Each path is a new rotation, seen through one point. The rows after it are directions, each followed by how far the rotation turns it, in deg/step (0 if it stays put).
Each turn is a multiple of 5 degrees from 10 to 175, or 0.
Each row of a path follows its step; steps can be skipped.
path 1
step 0: [ 39.0  -5.6  -1.5 -49.6  -2.3  25.7 -19.0   8.9  19.3  25.3  24.8   8.1
  36.3   0.0  36.5  -0.5 -22.3  44.9 -35.2  20.8  -3.4 -19.1 -22.9  42.8
  16.9 -36.6 -35.2  11.5  37.8   3.9]
step 1: [-32.6   1.3  32.4 -21.2  -0.3 -12.7  34.6  24.3  42.0 -27.8  -6.3  31.2
 -27.0  41.1 -62.8  -6.2 -18.1   1.1  30.4  44.5   3.9 -31.6   4.7 -22.0
  -7.5 -14.2  11.5 -13.3  19.4 -29.9]
step 2: [ 35.4 -47.2  24.7   6.8  30.0  18.6  17.0  23.4  -5.3 -15.7  13.2  19.0
  27.5 -40.4  12.9   9.1  17.1 -22.2  34.2 -56.2 -10.3  37.5  -6.5 -20.5
  36.1  -4.2  46.2   4.2  26.3  -8.0]
step 3: [-32.2  -2.3 -13.9  40.1 -47.3  33.8  13.5 -68.6  13.3  33.5   3.2 -25.0
 -36.3  20.9   1.4   2.5  -6.9  -3.3  30.3 -23.8   0.7  -1.4  -3.3  17.8
  17.8   3.6  19.8  20.3 -48.6 -30.5]
step 4: [ -4.1 -12.3  13.9  15.5 -17.9   4.4 -63.4  15.4 -15.0 -23.1 -17.7 -26.1
  42.7 -25.5  62.2 -18.7   2.0 -37.0 -18.9  41.0  38.8 -31.7 -12.2  14.7
   6.3   4.9 -19.7   4.5   1.9 -15.5]
step 5: [  5.8 -22.9 -20.9 -22.5   1.1 -17.6  56.5  25.5  46.9  15.0   8.9  -6.5
   3.6  37.5  24.7  22.2 -64.2  38.7 -28.0  37.7   8.2  -3.3  -2.1  -4.4
 -18.2  30.8 -11.3   0.0 -13.0  18.0]
step 6: [-18.7 -33.5  -3.2 -12.1  -2.5   1.9   3.5  31.5  -4.4 -19.9   4.1  35.6
  44.3   8.1 -36.1 -25.7  38.2  24.0  23.4  21.8 -71.4  -8.1 -24.0   5.4
  28.9 -35.5 -17.3   9.4  34.1   2.9]
step 7: [ 38.4   2.2  10.2 -27.8 -27.0   5.0  39.8 -27.3  39.5 -16.5 -13.1   8.4
 -33.1 -19.5 -22.9  26.0   5.0   3.7  12.2 -40.8  43.6   2.4  -7.6  13.2
  21.1 -48.8  44.3 -11.8  20.6 -35.5]
step 8: [ -3.4 -23.5  44.0  13.6  22.1  65.3 -42.9 -16.1 -19.7  -3.0  17.5 -10.4
  -9.5   6.5   1.4 -20.9 -44.8 -56.8  52.4  -5.5 -15.2  -3.0  -4.4 -12.2
  -4.5   9.5   3.3  10.9 -19.2 -27.2]
step 9: [-20.7 -19.1 -12.9  57.2 -25.3 -42.9  14.0 -19.7  25.6 -19.8  17.9   3.1
   6.4   9.4  70.5  25.3  15.6 -16.6 -11.9  17.3  32.7   6.9  16.4 -15.1
  23.8  48.0  18.9  18.5  -9.7  -2.0]
step 10: [  1.2  -5.4   2.5  -3.5   2.8  27.5   8.3  32.6  -6.4  50.4 -27.4 -37.5
  53.8  16.1  43.7 -10.2 -10.1  52.1 -24.1  17.6 -36.8 -20.6  -8.8  33.5
  18.5 -22.8 -25.8   6.5 -26.1  -9.2]
step 11: [-12.8 -18.0 -16.4 -34.6 -41.0 -17.1  10.2  30.3  40.4 -10.6  -6.3  14.2
 -11.6  14.1 -58.7 -13.2   5.1   2.9  -8.5  37.3  42.3 -37.9 -56.8   5.5
  -0.3   1.7  -3.1  12.9  39.5   9.5]
Speeds:
[  3.0  14.3  14.6  -4.2 -16.7 -10.4   0.7  10.1  10.7   7.6  -2.5   9.6
   1.1  -6.2  -1.0 -16.3 -11.2   0.1   4.7   2.1  -2.9  10.0  -1.8 -10.4
  10.6 -13.1   0.8   6.5  -6.7  21.1] => 70
[ -7.6 -10.1  17.8   6.4   3.9   6.2  -2.3   8.2   7.3  -1.9   8.1  11.2
 -17.5   2.0  10.1  -6.6  -6.2 -10.6  -7.3   5.0   7.6   0.8  -3.8   7.1
 -20.7  -2.6  -2.0 -21.7   5.5   8.0] => 100
[  7.3  14.0   0.1 -15.0 -15.8  12.1 -13.2  -2.4  -3.9  10.5  -0.8   1.6
  -4.0 -12.8  -1.9   9.1  -3.0  -3.1  11.4  10.2  17.8 -16.6  -6.1   1.9
 -13.7  -5.2  -5.9   5.1   4.7  -8.3] => 100
[ 14.8  -5.9 -10.5 -15.7  -2.7  -5.5  -0.3 -13.8   1.7 -26.9  -1.5   7.4
  -0.4   4.4  -5.3   4.0  -9.5   1.8  -3.3   5.7 -14.6   1.8  -2.6   1.8
  -9.2 -17.6 -13.5  -4.0   3.3   6.8] => 60
[ 10.5  11.6 -13.0  12.3 -13.3   6.9  16.2  -7.4  19.4  -8.1   7.6  -1.5
 -11.7   7.4  -5.2  -6.2   6.5   5.7 -11.8   2.3  11.0  -6.8  -0.7 -16.8
  -4.4   8.6   7.2  -0.4   3.0   1.0] => 175
[ -6.7  -5.0   3.7   5.5  -6.8 -16.3  21.7  -1.0 -16.0  -3.5  -1.8  -2.1
 -19.2   8.2  -5.4   6.8  -8.9   9.2  12.3  -0.6  19.1  -3.5   7.8   8.1
   3.9  -4.1 -10.6   4.0  -6.1   2.1] => 175
[ -3.5   3.9   0.0  -6.4 -19.5   8.2  -4.3   3.3  -1.4   6.0   2.6 -11.9
   0.6  12.6   0.5  16.9 -16.0   4.4  -1.5 -10.0 -10.8  -2.3  18.6  -0.3
   5.6   2.3   9.5 -20.9   8.7   6.1] => 155
[-11.2   5.0  -7.6   4.3  -7.3   1.9   2.6 -11.2   0.2   1.9  30.1  13.0
  -3.6 -17.3   7.7   1.7   6.8  11.8   7.9   7.9 -12.9   5.5   4.6  14.3
   6.4   4.7  -3.7   0.3   3.3   3.3] => 115
